One hidden turn or mirror swaps the rows below in pairs. Which row is each named row swapped with?
Z370: [-1.51  1.42  2.54 -0.19 -0.79 -1.18 -0.24 -1.22 -0.78  1.66 -0.18  0.91
  0.58 -1.95  1.87  0.50]
Z501: [-1.66  0.01 -0.28 -0.38 -1.62  0.83 -1.21 -1.35 -0.22 -1.26 -3.49  0.58
 -1.55 -0.66  0.53 -0.62]
Z487: [-1.39  0.54 -1.57 -0.08 -0.66  0.15 -0.36 -0.52 -0.90 -1.26 -2.82  0.10
 -1.65 -2.51 -0.15  0.40]
Z224: [ 1.93  0.31 -1.39  0.54 -0.70 -1.98 -0.28  0.58 -0.06 -0.39 -2.23 -0.46
  0.29  1.46 -0.37 -0.17]
Z928: [ 0.73 -0.63  0.44 -0.44 -1.57 -0.22 -2.02 -0.75 -2.46  1.96  1.92 -0.05
 -0.59  1.60 -0.49 -1.13]
Z95: [ 2.80  0.10 -0.77  0.83 -0.58  0.80 -1.66  1.00 -0.98  0.85 -0.25  0.08
 -1.06 -1.45  1.13 -1.64]
Z293: [ 0.37  0.20  0.74 -0.79 -2.39  0.17 -0.78 -0.28 -2.64  1.73  2.23 -0.54
 -0.09  1.63 -0.31 -0.97]
Z401: [-1.70  1.34 -0.57  0.07 -1.70 -0.60 -0.64 -1.14 -1.08 -1.38 -2.56 -0.50
 -2.18 -2.44  0.23 -0.09]
Z339: [ 1.20 -0.07 -1.43  1.03 -0.41 -2.95 -1.57  0.12 -1.06 -0.53 -1.33 -0.19
 -0.77  1.70 -0.71  0.04]
Z187: [-1.23  0.37 -0.12 -0.39 -2.23 -1.06  0.40 -1.34 -0.76 -1.37 -3.29  1.43
 -1.52 -1.43 -0.62  0.34]
Z995: [ 3.49 -0.31 -0.85  0.19 -0.71  0.38 -0.28  0.94 -1.57  0.38  0.47  0.98
 -1.14 -1.24  0.98 -0.85]
Z194: [-2.11 -0.23  0.43 -0.50 -1.76 -0.47 -0.50 -0.75 -0.03 -1.41 -3.21  0.86
 -1.27 -1.13  0.18 -0.61]
Z793: [-1.34  0.72  1.51 -0.75 -1.56 -1.43  0.48 -1.53 -1.68  2.38 -0.07  0.54
  0.18 -1.95  1.13  1.69]
Z924: [ 0.38 -0.86 -0.45 -0.41 -3.31  0.12 -1.28 -0.03 -2.10  1.43  2.03 -0.02
 -0.81  1.79 -0.41 -0.53]
Z801: [ 2.78 -0.11 -0.57  1.02 -1.28  1.11 -0.79  0.36 -2.03  0.47  0.38  0.99
 -1.95 -1.50  0.64 -1.78]
Z960: [-2.07  0.30  0.06  0.30 -2.60  0.06 -0.69 -0.90 -0.53 -1.45 -2.20  0.39
 -2.60 -1.84  0.04 -0.33]
Z316: [ 2.21  0.69 -1.90  1.15 -0.34 -1.31 -0.53  1.08 -0.87 -1.18 -1.66  0.99
 -0.35  1.04  0.09 -0.97]
Z598: [-1.85  0.02  2.00 -0.75 -1.00  0.30  0.64 -1.62 -1.54  1.15  0.51  1.62
  0.51 -0.62  1.97  1.09]
Z917: [-1.88  1.85  1.82 -1.36 -1.25  0.50 -0.49 -1.49 -1.23  2.30 -0.56  1.16
  0.66 -1.04  0.61  0.48]
Z534: [ 0.82 -0.38  0.45 -1.14 -2.89  0.59 -0.20 -0.20 -2.27  2.13  1.61 -0.42
 -0.45  1.57 -0.50 -0.70]
Z555: [-2.03  0.78  1.89 -0.25 -2.01 -0.20 -0.24 -0.88 -0.83  1.10  0.57  1.37
  0.98 -1.84  2.03  1.24]
Z238: [ 0.78  1.65 -1.22  1.93 -1.17  0.62  0.95 -0.47 -1.09 -0.08  1.19 -0.18
 -1.23  2.37  1.21  0.61]
Z859: [-2.50  0.97  1.71 -0.88 -1.52 -0.93  0.15 -1.23 -1.23  2.23 -0.03  0.24
  0.35 -1.91  0.62  0.68]
Z346: [-0.16 -0.34 -0.32 -1.01 -3.08 -0.20  0.43 -0.43 -2.68  1.81  2.12  0.69
  0.10  1.50  0.23 -1.10]
Z445: [-1.51  0.53  2.62 -0.39 -1.78 -0.37 -0.69 -1.49 -0.76  1.04  0.14  1.77
  0.60 -1.29  2.28  0.85]
Z876: [ 0.78  2.01 -0.42  2.75 -0.80 -0.58  0.67  0.01 -1.07  0.23  0.56  0.66
 -1.11  1.95  1.86  1.03]
Z111: [-1.80  0.95 -0.30 -0.26 -1.40 -0.20 -0.19 -0.91 -1.06 -2.03 -2.61 -0.25
 -1.78 -2.18  0.83 -0.76]
Z309: [-2.08  0.26  1.10 -0.55 -0.87 -0.95 -1.40 -1.36 -1.83  1.38  0.59  1.49
  0.89 -1.82  2.21  0.03]
Z815: [ 2.63  0.22 -0.75  0.20 -1.22  1.65 -1.33  0.73 -1.25  1.45  0.80  0.98
 -0.93 -1.20  0.82 -1.52]
Z77: [ 0.76  0.83 -0.21  0.11 -2.36  0.39  0.04 -0.09 -2.98  1.89  2.64  0.53
 -0.45  1.39  0.08 -0.60]
Z647: [ 0.63  0.79 -0.09  2.27 -2.06 -0.76  1.18 -0.37 -1.43  0.01  1.16 -0.27
 -1.70  2.17  1.85  0.84]
Z5: [ 0.97  0.02  0.00  0.55 -2.87  0.38 -0.61 -0.76 -2.04  1.62  2.69 -0.50
  0.41  0.68 -0.19 -1.01]
Z888: [-1.77  1.78  1.08  0.36 -2.40 -0.82 -0.20 -2.13 -1.17  2.22 -0.26  0.47
  0.18 -2.10 -0.22  1.09]
Z760: [ 1.08  1.49 -0.90  2.03 -1.31 -1.25  1.72 -0.40 -1.20 -0.69  0.16  0.18
 -1.55  1.98  1.63  0.77]
Z229: [-1.01  0.59  1.43 -0.92 -1.66 -0.37 -1.12 -0.74 -0.86 -1.04 -3.58  1.67
 -1.82 -0.62  0.95 -0.64]
Z81: [ 0.90  0.75 -2.64  0.25 -0.52 -1.84 -0.62  1.25 -0.54 -0.46 -2.20  0.38
  0.34  0.83  0.00 -1.01]
Z225: [ 1.80  0.58 -1.13  0.41 -0.66 -2.06 -1.02  1.67 -0.91 -1.45 -1.64 -0.26
 -0.95  1.52  0.81 -0.55]
Z87: [ 1.91  0.47 -1.39  0.39  0.02 -2.76 -0.89  0.29 -1.00 -0.20 -1.43 -0.69
  0.46  1.39  0.15 -1.11]
Z60: [ 1.72  0.08 -1.32  0.77 -0.96 -2.31 -1.05  1.11 -0.47 -1.22 -1.80 -0.17
  0.08  1.13 -0.67 -0.33]
Z189: [-2.76  0.23 -1.41  0.25 -1.65 -1.06 -1.05 -1.17 -1.42 -1.78 -1.90  0.47
 -1.85 -1.39  0.86 -0.17]

Swapped with Z189: Z309
Swapped with Z77: Z316
Swapped with Z760: Z815
Swapped with Z876: Z801
Swapped with Z647: Z95
Swapped with Z187: Z917
Swapped with Z960: Z370
Swapped with Z293: Z60

